(in the rows, 128 means zero)
Rotation paths and how fast each direction turns (deg/step):
Each turn is a multiple of 5 degrees from 10 to 175, or 0.
Each row of a path follows its step; steps can be skipped.
Path 1:
step 0: [131 135 130 123 137 128 131 125 142 132 141 133 124 131 132 133 124 132
 142 119 125 124 126 118 132 120 127 128 130 125 138 135 134 130 125 130
 130 129 135 128 128 128 130 124 132 128 124 123 129 129 132 133 131 140
 136 130 132]
step 1: [137 126 138 121 133 124 131 130 133 121 130 131 138 135 126 126 125 121
 120 127 124 136 127 128 131 125 123 127 136 130 125 128 135 136 125 128
 131 135 127 121 125 136 132 130 131 136 125 132 132 126 123 121 115 131
 138 140 126]
step 2: [133 129 133 124 133 139 132 113 127 140 130 128 127 128 125 121 122 132
 143 133 126 127 126 120 132 129 129 131 128 129 134 137 124 126 133 128
 125 133 138 123 129 132 126 126 132 143 132 129 130 122 129 123 123 132
 131 128 131]
step 3: [140 137 130 124 125 122 124 134 137 124 134 131 137 130 136 122 122 118
 134 132 121 128 130 128 128 126 129 121 133 124 126 123 137 122 127 124
 122 127 127 119 121 126 119 128 135 134 122 125 131 127 135 125 125 134
 126 138 131]
step 4: [128 133 121 125 136 131 121 117 135 134 140 129 130 136 125 128 126 133
 139 125 116 135 129 126 128 126 123 131 130 133 130 120 129 130 129 135
 126 127 136 121 141 135 131 128 127 131 122 128 136 126 127 123 125 130
 136 128 122]
step 5: [138 121 132 124 133 137 126 135 137 122 130 130 134 131 124 131 132 127
 135 129 129 132 120 132 140 132 123 128 136 119 123 129 132 130 133 125
 124 126 131 120 122 132 122 133 128 136 127 124 119 119 131 119 127 139
 126 134 128]
step 6: [132 136 124 121 131 133 129 125 136 135 128 132 122 128 134 118 129 124
 136 127 125 128 122 116 129 138 128 125 126 125 133 126 121 124 124 129
 128 127 132 126 129 128 130 127 130 134 119 117 139 120 120 122 119 124
 136 133 128]
step 7: [128 131 128 118 139 118 125 129 125 128 135 135 144 136 126 125 124 126
 132 122 127 124 120 123 129 126 133 128 137 125 129 133 139 128 136 118
 127 120 135 126 128 132 118 131 125 130 123 124 130 124 132 119 127 135
 123 133 129]
step 8: [141 128 130 129 142 131 133 119 139 133 139 131 126 130 128 124 126 125
 136 124 128 126 120 122 134 135 128 127 129 126 125 124 131 127 121 142
 124 130 133 126 123 124 131 130 124 124 124 139 134 129 124 128 124 133
 131 133 119]
step 9: [135 119 131 128 135 126 133 136 124 129 132 133 134 124 124 124 127 121
 138 122 119 132 126 126 130 133 126 120 141 125 132 127 129 130 131 116
 125 130 134 127 132 131 131 127 133 135 133 121 125 132 128 115 121 131
 136 134 129]
[130 129 131 127 131 128 128 128 131 129 128 130 130 128 127 128 128 128
 132 128 127 127 130 126 128 128 129 130 129 128 128 127 129 129 127 129
 129 128 130 125 127 128 126 129 127 130 127 126 127 129 125 126 126 127
 128 127 130]
0
Path 2:
step 0: [126 130 128 135 126 128 132 135 132 133 131 117 124 121 138 122 138 132
 112 118 127 133 131 124 130 126 129 130 137 132 120 124 127 120 119 120
 122 126 128 129 127 120 134 132 128 126 134 125 124 130 127 134 118 118
 127 132 124]
step 1: [133 126 132 138 136 134 122 133 131 126 136 111 135 127 125 132 125 135
 123 127 125 126 117 132 130 121 135 130 114 133 122 123 126 126 123 135
 121 133 131 125 121 130 132 128 138 124 122 117 129 126 126 128 126 125
 130 127 131]
step 2: [121 125 138 134 128 131 135 130 126 124 142 127 120 124 120 131 119 123
 128 125 128 125 136 124 133 121 121 127 128 124 117 133 123 128 136 125
 126 126 130 125 129 132 125 132 136 130 125 122 119 114 123 123 127 130
 127 124 140]
step 3: [128 127 143 133 127 135 136 128 134 133 125 136 131 136 128 136 126 131
 118 122 120 115 131 123 133 135 128 127 137 133 121 134 126 126 137 130
 128 123 129 123 130 127 141 127 131 126 130 127 126 138 128 138 130 129
 122 120 131]
step 4: [120 118 124 131 123 137 126 121 125 127 129 133 138 140 131 127 136 130
 122 122 122 133 125 129 130 118 125 133 123 123 111 124 128 130 120 136
 131 128 138 127 129 129 133 129 130 125 140 132 131 128 131 134 128 129
 120 130 128]
step 5: [120 125 126 130 135 134 135 125 136 121 130 120 134 122 141 128 130 128
 124 129 137 131 126 118 129 114 126 138 137 124 122 127 125 135 124 130
 124 121 134 130 130 125 136 127 120 122 120 126 123 129 125 117 127 121
 126 132 128]
step 6: [132 132 123 133 130 134 142 136 136 138 146 124 132 123 130 124 127 142
 126 123 135 120 127 132 129 125 131 129 128 131 123 129 118 120 124 126
 120 124 125 133 126 126 127 128 133 120 130 127 123 127 128 131 120 131
 126 131 125]
step 7: [129 131 126 131 128 123 130 130 131 133 129 122 128 125 124 127 125 125
 125 118 125 119 117 123 136 119 125 120 123 134 112 126 129 120 124 132
 125 129 129 118 123 126 130 132 133 143 133 116 126 122 125 129 125 122
 126 121 134]
step 8: [122 126 139 137 141 131 136 131 130 120 133 134 129 133 123 136 121 132
 122 122 124 121 134 122 134 131 129 128 120 127 124 123 128 131 129 132
 133 133 135 118 128 140 133 123 129 131 125 129 123 126 127 120 124 131
 124 136 139]
step 9: [123 122 131 131 134 140 135 122 126 129 135 135 126 130 133 134 128 133
 116 115 121 125 138 131 134 129 121 130 137 119 123 135 132 130 126 119
 124 122 132 120 135 120 127 134 133 126 133 130 132 130 123 131 132 126
 129 127 124]
[128 128 130 129 128 128 129 129 130 128 130 130 124 127 128 129 128 130
 127 131 131 127 129 127 127 128 129 129 130 127 128 127 129 129 126 126
 127 130 126 127 130 128 129 131 127 127 131 129 128 131 128 129 127 129
 128 126 129]
120
Path 3:
step 0: [128 134 126 130 129 126 125 130 139 121 125 128 120 131 132 124 134 133
 132 127 118 138 122 136 123 121 127 124 133 134 122 133 123 143 131 128
 125 135 127 123 126 134 129 131 134 119 117 127 119 126 125 131 128 128
 127 128 127]
step 1: [138 131 125 127 130 129 130 136 136 125 133 120 125 132 125 126 125 124
 145 131 124 128 126 131 122 125 123 128 122 134 131 134 120 123 129 125
 127 117 129 135 125 132 126 124 124 121 121 127 123 124 137 113 130 130
 129 129 129]
step 2: [131 135 127 127 133 123 132 128 136 129 129 127 137 126 135 128 117 124
 127 129 124 124 131 116 133 134 126 134 128 124 127 127 122 136 127 127
 132 127 123 127 128 128 117 129 126 115 123 122 141 129 132 117 129 128
 125 126 136]
step 3: [131 132 132 139 116 127 123 135 133 129 127 127 125 128 137 132 125 123
 125 121 123 128 125 125 129 128 127 127 134 136 125 124 127 139 121 133
 126 124 128 139 129 128 124 133 141 126 124 121 128 136 123 131 126 124
 129 117 136]
step 4: [131 132 128 130 122 130 128 128 122 133 127 126 139 134 133 122 123 123
 138 130 124 122 118 133 118 127 129 127 132 139 117 135 128 123 129 135
 127 119 129 131 123 128 128 124 133 127 135 118 128 138 130 125 124 128
 135 133 124]
step 5: [123 126 120 119 135 123 133 131 132 132 137 129 131 128 130 136 127 127
 124 128 124 123 118 133 130 129 124 135 127 130 117 134 128 141 128 127
 125 133 131 122 128 130 122 126 123 116 129 119 130 134 123 124 126 134
 131 136 119]
step 6: [128 129 128 130 123 125 126 139 128 126 137 122 122 123 119 129 129 123
 124 123 122 129 114 132 129 123 124 126 124 126 126 139 125 131 123 122
 126 124 128 127 129 130 113 129 129 128 119 128 125 129 126 134 139 127
 136 122 136]
step 7: [133 138 130 134 123 115 126 132 126 119 125 120 136 128 130 120 122 127
 134 133 120 127 124 126 123 127 133 128 122 123 123 131 124 129 132 134
 116 123 128 114 125 124 125 132 125 132 125 129 127 131 132 120 130 125
 130 132 135]
step 8: [130 124 125 131 122 120 126 139 127 129 127 132 133 121 140 135 127 131
 132 129 124 118 134 131 131 128 124 130 128 130 124 122 123 135 125 127
 116 124 129 127 137 124 133 133 128 122 120 122 130 119 123 117 125 134
 128 131 124]
step 9: [129 126 132 138 119 135 129 129 122 126 129 128 132 125 132 127 131 124
 131 124 119 126 125 127 129 126 120 122 129 128 120 130 122 126 126 130
 138 119 116 130 137 127 121 119 130 123 122 118 133 123 128 135 133 141
 130 128 128]
[129 128 128 127 128 128 127 128 126 124 129 127 125 128 127 126 127 128
 129 129 125 128 129 127 126 127 128 128 126 128 129 129 130 127 127 131
 128 126 127 129 127 127 128 124 129 128 130 127 125 128 127 130 128 129
 126 125 128]
125
[126 126 127 128 129 128 130 128 129 128 129 126 129 128 126 128 128 129
 129 129 127 129 126 128 127 126 130 130 129 126 129 129 130 128 130 128
 126 129 129 126 128 132 127 129 127 127 127 130 125 125 129 128 129 126
 128 126 127]
60
Path 4:
step 0: [130 134 121 133 124 125 126 126 135 136 130 130 132 122 125 129 135 131
 125 129 131 139 122 129 124 124 127 118 118 120 135 126 131 137 121 129
 129 135 132 126 133 135 123 117 118 122 128 125 131 123 130 129 119 128
 115 125 126]
step 1: [128 131 122 127 133 125 130 117 130 126 130 124 134 125 134 127 120 119
 125 130 130 133 126 127 135 125 126 118 125 132 136 139 130 135 131 130
 139 132 117 127 131 135 130 120 116 130 127 123 135 127 136 119 129 128
 122 126 122]
step 2: [127 122 122 121 131 129 129 125 128 121 133 132 129 121 124 126 129 126
 126 130 115 134 127 125 123 126 127 126 139 136 134 132 131 141 131 134
 135 121 124 124 132 136 135 124 125 117 129 126 141 127 123 134 132 134
 128 120 122]
step 3: [131 128 127 130 123 139 127 124 130 122 136 125 131 122 135 132 124 133
 133 132 127 132 130 131 130 126 130 125 135 133 123 121 134 129 136 134
 135 125 131 130 123 133 133 124 120 122 142 131 138 122 133 141 120 131
 134 129 122]
step 4: [133 124 124 133 129 137 126 125 127 112 131 136 132 129 128 120 127 141
 135 132 131 138 128 127 132 130 138 126 131 129 126 130 123 132 124 122
 129 130 127 128 133 124 131 113 129 120 130 131 132 123 136 134 122 124
 125 133 124]
step 5: [135 121 120 137 130 132 133 120 136 131 141 138 130 126 136 125 141 130
 130 124 124 131 125 131 136 130 129 129 127 124 130 126 132 129 119 120
 130 129 134 132 134 139 130 117 124 125 130 125 127 121 129 121 124 132
 123 129 129]
step 6: [128 124 130 127 127 125 128 121 122 129 139 133 133 130 132 132 126 127
 133 127 128 125 130 135 139 131 137 119 121 132 142 136 134 125 128 125
 125 122 127 124 130 133 131 119 117 126 127 124 141 129 128 123 132 135
 120 133 130]
step 7: [128 126 126 124 128 127 126 129 125 136 126 134 125 133 123 130 125 134
 124 136 123 137 126 130 127 124 134 126 124 138 139 128 136 135 124 137
 126 130 133 127 132 139 126 126 115 113 125 124 134 124 128 133 124 135
 120 124 127]
step 8: [127 139 124 128 121 132 128 126 127 127 135 118 129 119 132 126 118 128
 126 131 132 135 131 129 132 122 126 123 123 134 127 130 129 139 123 133
 127 128 126 126 131 140 132 126 116 118 135 124 128 123 142 127 122 125
 129 126 119]
step 9: [133 129 120 123 128 128 124 120 131 115 125 127 127 123 129 126 131 125
 128 125 125 137 122 127 125 124 129 118 140 134 131 134 124 141 127 125
 128 121 125 124 141 134 129 114 127 125 128 130 128 127 137 131 128 130
 131 133 124]
[128 128 126 127 130 129 130 127 128 126 126 125 128 129 127 127 125 127
 127 130 127 127 126 131 126 129 127 126 130 126 126 128 127 129 128 130
 128 125 128 130 128 129 128 128 130 126 130 126 130 126 129 129 129 126
 130 128 128]
55
[127 129 129 128 126 128 130 128 129 129 130 127 130 126 129 129 130 126
 128 126 129 127 132 131 129 128 125 128 128 127 126 128 128 126 128 131
 129 128 130 131 127 132 126 128 127 128 130 129 128 129 129 129 126 126
 125 127 129]
145
